In the rows, 128 means zero.
One turn or mirror swaps these rows in pairs. Which row does each one swap with?
The rows were stretched afterwards, more along some directions than others.
nazu: [135 146  72 100 133 135 176 136 153 131 121 121  85 124  96 111 132]
vuvo: [118 136 103 149 119 118 127 130  93 106 107 152 118  94 116 104 141]
fupam: [124 118 148 136 106 113 150 128 121 122 132 168 151 126  97 114 131]
Sabe: [117 143  85 110 146 142 173 127 155 123 114 106  88 129 106 112 118]
konuz: [105 114 112 142  99 107 156 135 124 127 126 166 138 113 100 113 143]
Sut: [121 119 143 139 109 113 149 132 117 120 127 172 149 113  91 116 130]
Vizu: [153 111 170 127 146 138 117 128 120 138 115  95 124 134 135 137 116]
Lisim: [151 134 108 141 119 126 132 104 150 121 133 106 130 133  97 107 103]
Zet: [119 142  91 113 141 138 176 126 152 121 117 119  97 125 100 107 131]
bes: [117 141  82 115 139 140 177 124 151 115 124 125  93 130 108 113 127]
Zaga: [104 132  75 145 140 107 135 142 131 128 105  92  79 101 134 114 131]
doki: [155 113 182 128 143 140 103 135 110 136 122 100 128 139 143 144 128]
Nav: [121 136 129 146 115 130 125 126  86 103 107 164 129  94 114 113 142]
Lodiz: [155 143 112 140 125 133 122 103 147 124 129 101 127 138 102 106 105]
Pofa: [156 115 168 124 150 147 127 126 125 131 113  94 117 141 125 136 112]
Zotoz: [112 111 140 141 105 120 157 129 116 121 128 169 145 124  98 118 131]
nek: [131 140  80 112 138 144 175 139 159 129 126 106  77 120 120 124 130]
vomek: [116 146  78 112 137 136 171 131 147 118 114 130  90 128 109 112 141]
zinut: [121 114 148 134 108 110 147 129 110 126 131 171 146 128  93 115 127]
sok: [125 121 138 139 106 113 148 127 119 118 130 172 154 126  97 114 117]
Vit: [102 134  75 147 137 107 137 144 125 125 108  92  83 107 138 123 133]
tifez: [135 134 148 146 112 132 117 149 115 134 131  92 101 119 176 141 143]
defin: [128 148  85 110 136 140 175 127 149 128 126 113  91 132 108 111 127]
Gado: [113 135 119 153 118 123 129 137  91 108 102 151 123  87 112 110 140]
nilil: [140 141 142 135 115 130 117 150 120 125 137 101 100 112 176 138 141]
tafod: [120 118 117 128 103 107 159 133 128 132 125 158 130 118  81 114 131]
lita: [148 119 155 119 149 132 118 138 124 139 110  88 110 136 131 132 118]
devum: [148 140 105 144 122 132 122 113 139 126 130  97 129 129 111 114 120]
ber: [144 143 129 143  93 125 111 143  90 119 121 146 132 133 137 111 139]
milaf: [157 148 101 141 114 120 125 115 140 126 128 112 136 133  98 103 109]
Tunit: [148 146 135 144  92 122 115 136  95 118 118 145 134 132 136 110 136]
Veme: [112 116 121 134 100 111 159 122 117 114 118 178 139 114  76 108 129]
rek: [135 133 146 149 109 137 123 151 116 126 140 101 100 106 177 141 153]
nuno: [126 145  95 106 136 141 171 133 151 123 122 115  92 120 112 115 133]
nuz: [133 130 139 140 121 138 119 150 126 137 139  89  93 104 181 148 143]
kef: [111 129 127 150 116 121 132 132  85  97 106 160 120  89 118 112 152]

Zotoz swaps with bes
Lisim swaps with Pofa
ber swaps with Vit

One turn or mirror swaps these rows in pairs. Which row does each one swap with?
The rows were stretched afterwards, more along some directions than others.
vufom: [119  85 133 149 112 162 140 104 141 155 140 153 129 149 101 109]
nuv: [ 45 128 178 126  99 131  94  53 109  84 127  66  72 132  63 117]
vuzi: [161 129 139 136  79 100  96 105 132 109  77 121 109 110  88 122]
Vos: [101 169 105 180 127  26 103  37 131 134 118  97 113 142 135  97]
tosa: [ 31 192 170 125 136  69 112  33 125  92 148  18  85 106 119 116]
fum: [ 93 143 141 160 160 107  68  88 154 135 126  52  60 157 137  76]
ranu: [ 77 137  89 166 138  80 100  71 149 178 139  78  72 162 188  72]
tad: [ 55 141 135 139 158 126 111  95 154 154 166  65  65 140 139 103]
nitip: [134 162 103 175 100  51  82  58 128 121  81 101  96 129 151 110]
Gori: [ 86 143 107 154 184  79  79  97 166 147 148  66  92 147 136  88]
Vaf: [130 154  84 141 112 106  85 103 152 118 119 136  84  98  94 100]
luza: [110 161  74 180  91  22  68  40 150 131  85  95  85 115 132  99]
Bana: [ 51 124 161 157 161 100  99  53 136 117 141  66  85 174 128 104]
pegiv: [130 168 110 177  96  66  71  41 144  77  87 104  96  84  88 126]
bapu: [ 52 130 141 125 119 130  89  61 140 117 142  57  50 121  81 107]
Dek: [156 200 135 161  94  75  90  71 117  85  85 114 108  95 103 137]
nif: [ 89 122  69 144 114  99 112  81 137 187 138 131  94 134 128  97]
Kiz: [ 73 176 104 163 117  63  94  53 125 141 111  84  86 137 169  80]
Tizu: [ 42 181 181 162 150  61 112  33 130  76 148  42  85 142 116 116]
besoz: [ 80 176 154 147 147  91 109  85 144 128 165  43 110 141 129 111]
vezu: [ 30 120 115 115 137 116 102  73 130 115 156  97  89 126  76 118]
Dira: [ 12 163  99 110 189 114 112  75 150 162 174  64  45 133 172  80]
pez: [ 97  93 133 152 111 112 142  82 123 184 129 139 120 185 139 105]
dagif: [152 115 100 154 132  90 108 123 166 140 103 142 115 159 137  65]
deduf: [ 36 109 114 126 103 128  80  63 144 120 135  70  62 111  84 117]
tovo: [170 148 123 164 130 118 127 133 149 160 127 140 136 154 147  89]
tet: [102  89 112 136  80 137 139  98 119 164 125 145 121 158 128 105]
pem: [109 126  37 159  88  60  54  58 166 124  65 111  48 112 100  68]
Visif: [ 23 130  98 106 117 126 111  89 135 124 141  79  75  96 102 103]
lif: [114 159  72 170 112 102  95  83 147 140 128 135  93 100 144 108]
Pebe: [176 162 185 175 144  84 121 104 136 115 120 107 142 161 120 106]
Tigo: [ 61 160 152 163 162  70  87  40 153  97 140  42  66 156 116  78]
geli: [ 38 138 158 139  83  92 126  21  88 110 129  79  87 141 113 132]
Vudu: [ 65 154 150 143 179  93 117  90 133 133 135  57  93 151 157  96]
pesi: [139  88 156 161  87 101 120  81 133 141  86 103 119 175  94  91]
gafa: [142 136 135 158 122 136 117 122 146 160 110 121 144 142 110 122]
tusob: [126 145 204 169 101 124 154  70  90 116 134 125 154 148 117 153]
Sete: [ 81 149 163 133  91 128 122  72  86 161 113  89  95 136 144 130]
voda: [ 40 198 115 135 182  86  89  59 131 117 158  69  55 136 145 116]
neku: [114 199  81 168 117  63  58  59 147  94  72 106  92  87  99 127]

fum swaps with nuv
nif swaps with Vos
neku swaps with gafa

One turn or mirror swaps these rows in pairs. Which row does each one swap with?
The rows were stretched afterwards, more along some directions than others.
gana: [124 148  66 126 155 117 115 143 162 157 109 127 105 130 135 104  94 134
 135 173 122 114 168 136  60 151]
Mafam: [120  98  86 145 146  98 110 173 153 157 121 128 120 146 117 101 135  85
 100 179 120 164 179 129 112 114]
Fanek: [114  98  43 138 164 165 146 180 204 167 148 145 101 187 135 102 131 131
 151 168 146 101 132 128  80 140]
fopa: [ 95 102 109 165 180 145 109 184 166 196 166 113 109 152 141 124 104 193
 129 155 177 119 149 179 126 132]
ruful: [137 169  86 149 157 117 145 211 160 194 153 118 132 118 176 102 143 107
 176 152 103 117 144 123 100  97]
tegod: [118 101 101 158 174 150  92 174 159 207 167 106 102 142 129 131 111 192
 129 152 171 122 143 149 119 129]
Tor: [103 126  57 145 141 120 133 161 210 166 183 151 104 132 139  79 171 119
 178 169 122 102 130 138  83 104]
zenan: [131 153 151 141 165 104 136 167 117 162 108 112 128 106 125 112 125 114
 117 130 107 142 168 150 118 116]
Vudo: [152 126  95 123 119 164 108 142 149 177 158  96  96 145 132 126 142 160
 145 109 157  95 127  79  98 126]
rera: [153 131 120 116 116  96 121 158  74 180  92 134 152  87 101  85 139  98
 130 131  78 146 121 100  86 101]
mufev: [151 121  95 119 122 152 116 139 129 170 142 103 104 148 121 131 133 150
 143 111 159  91 140  93 102 126]
Soru: [103 129  83 133 107 108 101 129 137 130 152  99 128 174 126  73 159 139
 103 150 163 154 173 121  45 103]
fal: [118  92 107 177 194 128  93 172 142 185 160 120 103 147 120 139 113 187
 126 135 177 105 169 159 130 128]
Sifal: [144 131  76 111 124 156 112 135 141 177 135 111 105 138 121 120 132 162
 136 113 158  90 141  87  97 137]
niva: [132 136 114 158 153  67 140 175 171 153 129 151 122  93 154 116 150  99
 167 117 125  89 173 100 115 128]
zigom: [ 86 134  84 130 164 115 117 167 202 186 164 134 103 120 132  65 124 111
 148 183 143 120 177 134 150 145]
mulu: [156 133 102 123 118 162 107 123 143 170 149  99 100 141 134 125 135 156
 138 105 156  88 130  81 100 135]
puf: [127 153  95 185 159 104  95 143 173 176 198 137  92  91 104  86 118 144
 140 157 160  95 158 150 122 169]
dediz: [123 106  80 156 180  87 113 176  84 193 106 153 112 102  91 107 143 160
 148 128 115 117 180  97 101 114]
bapot: [104  81 100 160 183 135  99 181 168 181 169 123 113 135 124 119 108 190
 130 132 170 116 140 164 136 133]
zagez: [118 132  75 150 110 103  90 145 136 131 138 113 141 151 123  66 152 138
 105 127 173 149 162  78  45  93]
deba: [105 101 118 177 185 124  96 160 160 193 161 112  93 135 118 120 114 199
 118 127 182 109 160 157 148 135]
lisup: [ 93 145  91 110 149 145 117 184 193 204 163 106 122 140 151  77 118 110
 138 181 139 143 163 133 119 113]
sape: [116 117  91 158 101 106  83 130 148 124 133 125 141 149 133  72 155 141
  93 125 167 137 148  78  44 100]
San: [107  99 106 176 189 135 103 176 152 205 161 123 105 129 126 124 112 191
 137 137 165 113 142 155 132 127]
solag: [ 82 145  99 132 150 133 122 172 200 202 173 116 112 132 159  73 150 108
 143 185 137 134 176 146 137 130]
devi: [108  98 105 174 186 138  97 170 154 188 158 122 106 147 122 135 117 195
 125 135 175 104 154 164 134 131]
ruvis: [124 119 102 142 129 103 109 149 159 163 124 105 104 101 112  64 105 114
 101 154 139 145 129 123 122 132]
Tuno: [108 132  82 135 104 128  96 154 127 139 139  92 139 169 132  85 139 151
  94 146 171 173 157 105  24  80]
vip: [138 124  93 122 116 155 120 139 151 152 143  95  96 151 144 142 134 151
 139 125 172  98 155  97 119 132]
Gezi: [107  98  63 168 154 110 134 206 183 160 162 157 146 145 140  90 127 106
 149 157 112 142 112 136  89  99]
gog: [111 121 109 179 137  71  95 136 173 148 130 139  86 127 123  85  84 133
 120 152 142  99 169 103 111 148]
soten: [151 123 104 120 122 159 106 145 136 195 137 102 103 118 127 128 138 156
 134 103 154  93 145  93 121 136]
Lim: [110 101 136 146 122 109 127 160 129 131 128 127 130 150 120  99 105 124
  96 161 108 166 130 148  66 124]
tafu: [136 120  80 133 134 107  92 161 157 151 119 130 128 113 152  71  97  95
 129 126 132 128  98  64 125 114]
pegus: [142 133 110 122 121 145 115 137 127 176 150 101 103 141 121 123 133 158
 140 101 154  95 149  99 108 131]
Kemu: [131  87 108 148 119  91  63 128 102 148 115 132 105 122  91  75 150  99
 101 132 125 138 172 112 105 119]
sevi: [100  88  95 162 185 135  93 184 160 192 150 134 107 133 123 121 104 180
 120 140 174 113 156 147 148 143]
lezit: [106  94  86 145 117  49 118 115 151 125 136 121  60 114 119 114 141 130
 127 165 111 124 204 130 132 133]
funom: [142 132 102 129 134 174 128 132 158 179 144 105  89 137 153 128 143 161
 154 121 147  77 130  94 103 137]
neda: [113 102 111 168 183 141  95 177 164 197 164 117 107 133 139 131 108 189
 130 148 176 108 146 152 135 132]
Pupez: [151 136  83 119 123 169 115 131 143 179 146  95  95 142 156 131 146 151
 143 120 142  95 139  81  99 140]
fovop: [117 138  63 146 129 111 148 168 167 139 130 128 121 120 162  81 179 111
 152 156  99 141 130  83  69  89]
Kas: [128 120 122 184 141 106 123 171 187 130 160 124  77 126 147 102 180  90
 129 133 149 120 153 157 170 133]
demu: [106 116 105 189 160  90 107 201 177 121 140 160  95 113 125  97 121 118
 125 122 156  82 181 107 142 150]
mep: [ 91 136  88 112 150 127 121 170 202 189 153 128 130 128 145  69 118 104
 142 191 137 141 160 129 120 129]
mev: [118 117 100 179 165 127 133 159 181 195 145 137  98 150 155  66 150 147
 132 156 122  96 139 116 106 132]
marug: [111 147  94 115 149 131 109 155 200 185 160 129 136 113 149  69 130  96
 150 181 128 125 150 129 135 130]
fupip: [144 155 102 118 156 123 137 197 167 145 132 111 154 133 161 105 111  86
 140 158 108 153  98 127  75 112]
melid: [144 167 110 157 129  90 128 163 146 107 144 138 131 127 129 105 125 102
 162 142 148 114 135 118  86 118]
sop: [133 123  70 142 131  54 120 198 122 135 136 136 134  96 122 124 131  76
 151 128 131 157 171  86 117  88]
Fike: [152 146  91 126 100  95 104 145 107 160 127 131 144  97  94 122 109 116
 109 151 150 150 132  86  88 102]
nis: [ 88 112  75 178 147 125 146 198 202 117 136 112 109 165 197 124 115 135
 121 174 151 126 178 134  93 110]
fekun: [115 127  66 142 110 100  96 137 134 128 129 117 121 163 121  83 151 138
 106 137 177 141 176  88  42 107]
budo: [138 123  98 127 125 166 115 131 148 172 137 107  94 146 136 133 137 161
 138 115 154  80 141  97 114 139]
kab: [139 126  98 117 134  82  99 150 138 143 121 140 101 113 151  93 115  92
 153 129 129  82 155  83 102 155]
dazo: [108 101 112 161 188 140 106 179 162 199 168 120 101 139 132 130 119 186
 121 153 168 108 151 165 141 143]
Bedis: [119 109 119 194 162  89 102 140 174 116 152 124 111 100 122  72 114 128
 121 146 149 115 166 152 143 161]
kuvuz: [130 125  91 126 144 106 161 166 119 137 133 153 145 150 146 123 155 107
 168 174  94 148 145 122  64 104]
Veke: [136 144  91 172 117 104 105 175 141 162 128 102 116  95 147 117 113 119
 103 155 123 142 167  66  99 120]

mep swaps with zagez
tafu swaps with Fike
devi swaps with budo
dazo swaps with Pupez
mufev swaps with San
zenan swaps with nis
Sifal swaps with sevi

